(in the rows, 128 means zero)
A single turn carries every row of the set below to another of its rows. Some are shown first; where does it send the rows asked next?
K615: [131 166 135  85 132 152 119 158 113 139 173 134 136 122 124 147 118 120
 136 102 126 115 113 142 152 155  96 151 128 119 143 125 131]
K755: [127 173 136 102  94 131 138 122 135 122 156 139 143 159 115 134 144 161
 130 103 151 140 122 147 132 114 110 126 134 116  94 102 158]
K94: [113 109 120 114 159 135 121 106 145 145 124 154 134 106 121 146  91 123
 136 138 107 143 125 103 141 146 122 115 156 108 154 135 128]
K124: [112 159 139 114 128 166 135 144 136 137 140 131 116 111 152 151  95 112
 134 104 107 122 112 130 165 145 109 151 104 117 134 127 107]
K736: [ 92 148 126 155 123 113 142 128 122 101  92 156 134 136 107 118 128 120
 115 134 129 163 120 101 162 113 125 143 142 126 105 121 126]
K869: [102 143 127 119 137 104 113 142 106 116 120 163 144 154  93 115 140 122
 122 132 142 164 122 111 149 112 115 140 174 131 126 118 156]
K293: [129  96 150 143 118 106 125 146 104 122 124 116 122 115 130 121 145 156
 145 112 143  92 160 137 117 116 150 143 131 146 154 153 156]
K497: [120 154 123  99 117 155 153 141 124 160 164 135 132 105 141 154  91 130
 151 101 113 112 121 142 156 147 108 135 123 107 141 132 116]
K911: [130 101 170 133 117 107 114 137 111 129 128 108 121 118 148 135 138 149
 143 111 143 102 160 143 125 103 150 136 132 157 151 146 160]
K186: [134 108 171 135 118 114 106 132 113 116 130  95 132  99 135 140 140 146
 139 122 149 100 158 140 127 126 151 139 129 155 150 144 159]
K467: [136 150 119 100 127 151 141 141 132 154 161 151 117 111 145 153 108 123
 126 105 106  97  99 142 147 142 121 145  89 116 135 129 127]
K224: [119  93 110 133 151 148 101 112 146 144 144 162 127  93 115 127 112 121
 124 141 113 143 119  99 124 146 126 121 133 121 144 120 139]
K582: [113 175 127 121  74 125 171 127 122 127 145 136 152 128 119 140 126 159
 138 112 148 141 132 145 154 116 125 124 133 112  90 113 139]
K289: [118 108 109 119 163 145  95 114 150 130 119 157 118 103 122 133 101 111
 141 132 115 127 129 109 118 145 108 129 138 117 147 141 137]
K640: [115 153 116 135  70 143 149 133 130 137 166 144 145 119 120 124 143 153
 127 110 149 140 125 140 136 109 128 129 108 127  84  98 147]
K315: [114 173 119 127  75 134 143 131 129 112 139 136 144 130 124 127 141 143
 141 106 162 134 139 148 135 106 115 136 115 127  77 115 150]
K743: [136 147 127 116 120 153 137 147 116 165 184 150 123 100 155 148 106 117
 123 105 103 117 116 140 142 144 107 142 106 136 131 119 123]
K32: [120 174 122 119  82 134 152 141 125 121 149 139 143 129 120 136 143 144
 123 113 150 130 106 145 155 110 140 142  96 125  86 109 148]
K77: [135 162 124 106 121 156 132 147 126 142 158 140 120 109 158 150 105 114
 145  95 119 103 129 150 136 143  94 149 105 127 129 136 122]
K90: [144 107 158 147 120 103 121 134 104 108 128 109 128  98 129 137 143 153
 132 121 144  91 157 137 117 135 145 141 127 148 152 153 155]
K231: [110 138 124 138 128  95 127 116 126 113 109 167 137 139 106 126 139 124
 104 149 135 165 110 108 153 101 145 131 140 140 104 113 157]
K200: [106 139 118 149 132  94 115 119 119 104  98 169 135 133 113 121 132 113
 121 140 140 165 139 107 135 110 116 134 160 145 103 129 151]
K13: [108 120 124 135 156 145 116 106 160 115 104 150 118 113 123 137 101 121
 123 134 106 141 115  97 140 147 121 127 129 104 139 130 121]
K768: [128 101 165 137 116 111 114 134 108 138 123 110 119 120 150 127 139 147
 145 108 147 100 155 147 125 110 152 142 132 160 151 149 156]
K625: [142 110 157 150 121 103 117 132 104 112 123 107 132 101 130 134 144 147
 132 121 149  95 154 141 120 141 150 144 129 154 147 155 151]
K445: [111 132 122 158 120  94 130 126 104 126 131 174 140 122 114 119 140 118
 101 143 128 171 124 105 145 112 130 132 152 152 106 108 145]
K215: [104 167 132 132  82 148 162 128 141 117 127 131 128 141 133 130 127 151
 130 102 137 139 123 135 153 107 119 134 104 110  88 110 128]
K763: [132 104 170 139 118 116 103 125 120 124 126  95 128 104 139 138 137 143
 138 122 152 102 154 143 123 127 153 138 128 159 149 146 156]
K45: [112 103 110 113 165 137 105 120 147 138 122 169 119 112 115 132 108 110
 125 142 105 131 102 101 139 131 137 130 126 117 151 132 141]
K396: [133 119 120 104 168 134 108 112 150 129 138 161 125 134 106 137 118 140
 127 123 110 129 120 111 115 155 103 123 152 100 153 128 147]
K846: [130  99 148 150 116 107 127 140 105 128 121 115 122 113 128 121 147 158
 143 110 147  90 157 141 112 123 153 143 128 145 152 156 154]
K349: [ 99 139 123 137 120  97 138 114 115 116 106 157 153 126  99 128 123 128
 125 148 142 173 131 107 157 116 130 120 173 126 114 119 142]

K186 goes to K90
K768 goes to K763
K445 goes to K640
And these:
K396 goes to K869
K45 goes to K231
K200 goes to K315
K497 goes to K94
K215 goes to K124

